Each row has a name. After each piece below comes the name of the row it's from, unless a question asks for something else. Each question is about the rows just above it. Some pieces are copies with a little noise.

(161): [123 101 120 118 123  95 129 124 159 129 144]
(52): [129  23 110 133  30 101  87 144  63  78  95]
(20): [ 29 101  87 122 124 104 129 126 150 129 140]
(31): [119 136 128 129 129 128 125 125 135 131 129]
(77): [158 124 118 126 113 122 152 138 172 162  81]
(155): [112 109 114  95 148 166 141 128 125 108 119]
(154): [128 104 124 130 105 122 118 132 113 117 121]
(74): [ 87  82  93  42 182 225 162 126 122  76 104]
Give the next entry after [133  30].
[101]
[119 136 128 129 130 128 125 125 135 131 129]
(31)
[129  23 110 134  29 101  87 145  62  78  96]
(52)
[ 86  82  94  41 180 225 160 128 123  76 104]
(74)
[157 123 118 127 113 123 152 138 173 161  82]
(77)
The next entry after [ 30 101  87]:
[144]

(45): [139 120 128 198  80 168 103 141 105 116 109 177]
(134): [133  92 145 102 147 115 140 110 211 182 139 124]
(129): [128 160 120 117 170  73  69 122 119 154 162  86]
(7): [111 208 132  89 119 128 162 135  89 103 130  90]
[134  93 144 100 147 116 141 109 210 183 139 125]
(134)
Give the next entry after [208 132].
[89]
The next entry after [160 120 117]:
[170]
Give the next entry after [145 102 147 115 140].
[110]
Give the next entry after [111 208 132  89 119 128 162 135].
[89]

(112): [140 136 148 118 135 138 120 128 126 118 151 127 148 109 136 146 124]
(173): [146 149 139  93 121  81 169  80 132  72 215 145 140 191 175  75  76]
(47): [127 138 155 148 117 128 122 137 137 164 134 122 105 121 119 130 114]
(126): [129 132 124 122 145 145 129 138 129 133 154 141 140 108 128 142 131]
(148): [113 119 117 144 131 145 147 146 109 136 145 131 130 140 119 126 128]
(15): [115 126 120 138 122 128 149 139 107 130 127 127 118 139 121 122 126]
(127): [127 118 148 137 134 164 117 137 122 128 155 122 164 128 134 142 132]
(75): [142 122 146 113 134 142 131 139 112 124 148 120 144 125 129 138 133]
(145): [145 131 139 112 124 127 108 115 153 122 141 141 137  96 138 144 120]
[115 126 120 138 122 129 149 139 107 130 126 127 118 138 121 122 126]
(15)
[127 137 156 152 118 126 121 135 137 163 131 120 105 122 120 129 111]
(47)
What is the next entry after [142 131 139 112 124]?
[148]
The next entry after [148 137 134 164 117 137 122 128 155 122]:
[164]
[141 136 147 118 136 137 120 128 126 117 150 127 149 109 136 147 125]
(112)
Give the next entry after [135 138 120 128 126].
[118]

(187): [151  61  90  91 173 165  81 174]
(54): [154  37  73  76 185 173  64 185]
(80): [128 129 179 178 151 113 160 158]
(124): [169 227 173 173  59 157 183  59]
(184): [ 81 108 120 118 183  99 113 181]
(165): [146  92 100 101 155 159  97 154]
(149): [ 95 128 157 156 168  96 144 170]
(9): [125  91 130 130 173 129 116 175]
(65): [165 148 132 133 111 164 134 111]
(174): [ 96 104 137 136 181 103 124 182]
[170 227 173 173  59 156 184  58]
(124)
[ 83 108 121 119 183 100 112 180]
(184)
[126  91 132 129 172 129 117 175]
(9)
Give the next entry after [151 113].
[160]
[128 130 179 178 151 113 160 159]
(80)

(70): [127 123 111  95 113 103 167 114 126  86 158 130 132 130 150 138 126 161
 123 119 121 129 152 178]
(118): [109 129 133 127 136 124 105 136 131 127  70 146 160  84 145 147  71 160
  92 122 128 116 111 188]
(66): [127 123 111  95 113 103 167 130 138 158 126 130 132 126  86 114 150 161
 123 119 121 129 152 178]
The next entry after [103 167 114 126  86 158 130 132 130 150 138 126]:
[161]
[126 124 112  97 115 104 164 113 126  87 159 131 132 131 150 138 126 160
 123 119 120 129 153 179]
(70)

(152): [202  83  89 119 118 209 139 128 150]
(168): [110 202  83  89 119 119 209  90 167]
(5): [ 57 207 129 123  64  65 214 129 119]
(169): [141  81 192 187 128 131  76 186 105]
(41): [166 152  72  92 165 167 155  89 184]
(163): [125  84 198 193 110 114  80 195  92]
(113): [ 84 175 141 136  87  88 179 139 121]
(39): [170  69 178 178 156 159  64 175 125]
(89): [114 123 178 168 109 110 122 169 111]
(27): [166 140  98 109 165 166 142 105 175]
(158): [ 65 183 174 150  74  72 187 155 110]
(72): [107 154 160 146 111 110 156 147 128]
[202  83  89 120 119 209 138 127 150]
(152)
[170  69 177 176 156 160  63 176 124]
(39)
Give the next entry after [202  83  89 119 119 209].
[90]
[114 124 179 167 108 109 122 169 111]
(89)

(88): [124 142 143  97  51  45 228 107 188 219 183 219  47 145 100 161  53 108
  63  31  63 152  64  60  57 196 156  61 176 195 183  75 117 123 125 103
 204  88 224  41 161 201  64  47 220]
(6): [ 72  90  55  49  96  34 136 153  85 226  41  85 145  67 174  83  82 191
 176 146  98 120 134  35 182  90 165  52 153 183 154 225 164 224 141 151
 203  72 174 153 108 182  80  89 121]
(110): [176 207  36  74 126 205  38  73 218  34 225 177  28 188  69 218 118 167
 122 105 158 100 180 175 217  48 139 130 109  48 195 187 156 156 222 197
 194 112 100 195 120  92  86 201 170]
(53): [139 109 132  67  37  93 133  40  45 106 147 183 145 112 120 190 100  39
 172 165 134 153  34 111 124 107 100  30 180  51  40 203 109 206 181 217
 168 223 118 107 211 170 103 196  98]
The next entry after [134 153  34 111 124 107 100]:
[30]
[ 71  90  56  50  97  34 136 154  83 227  41  86 146  67 174  83  82 192
 176 147  98 121 133  34 181  89 164  52 152 182 153 226 163 225 142 151
 205  72 175 153 108 182  80  89 122]
(6)

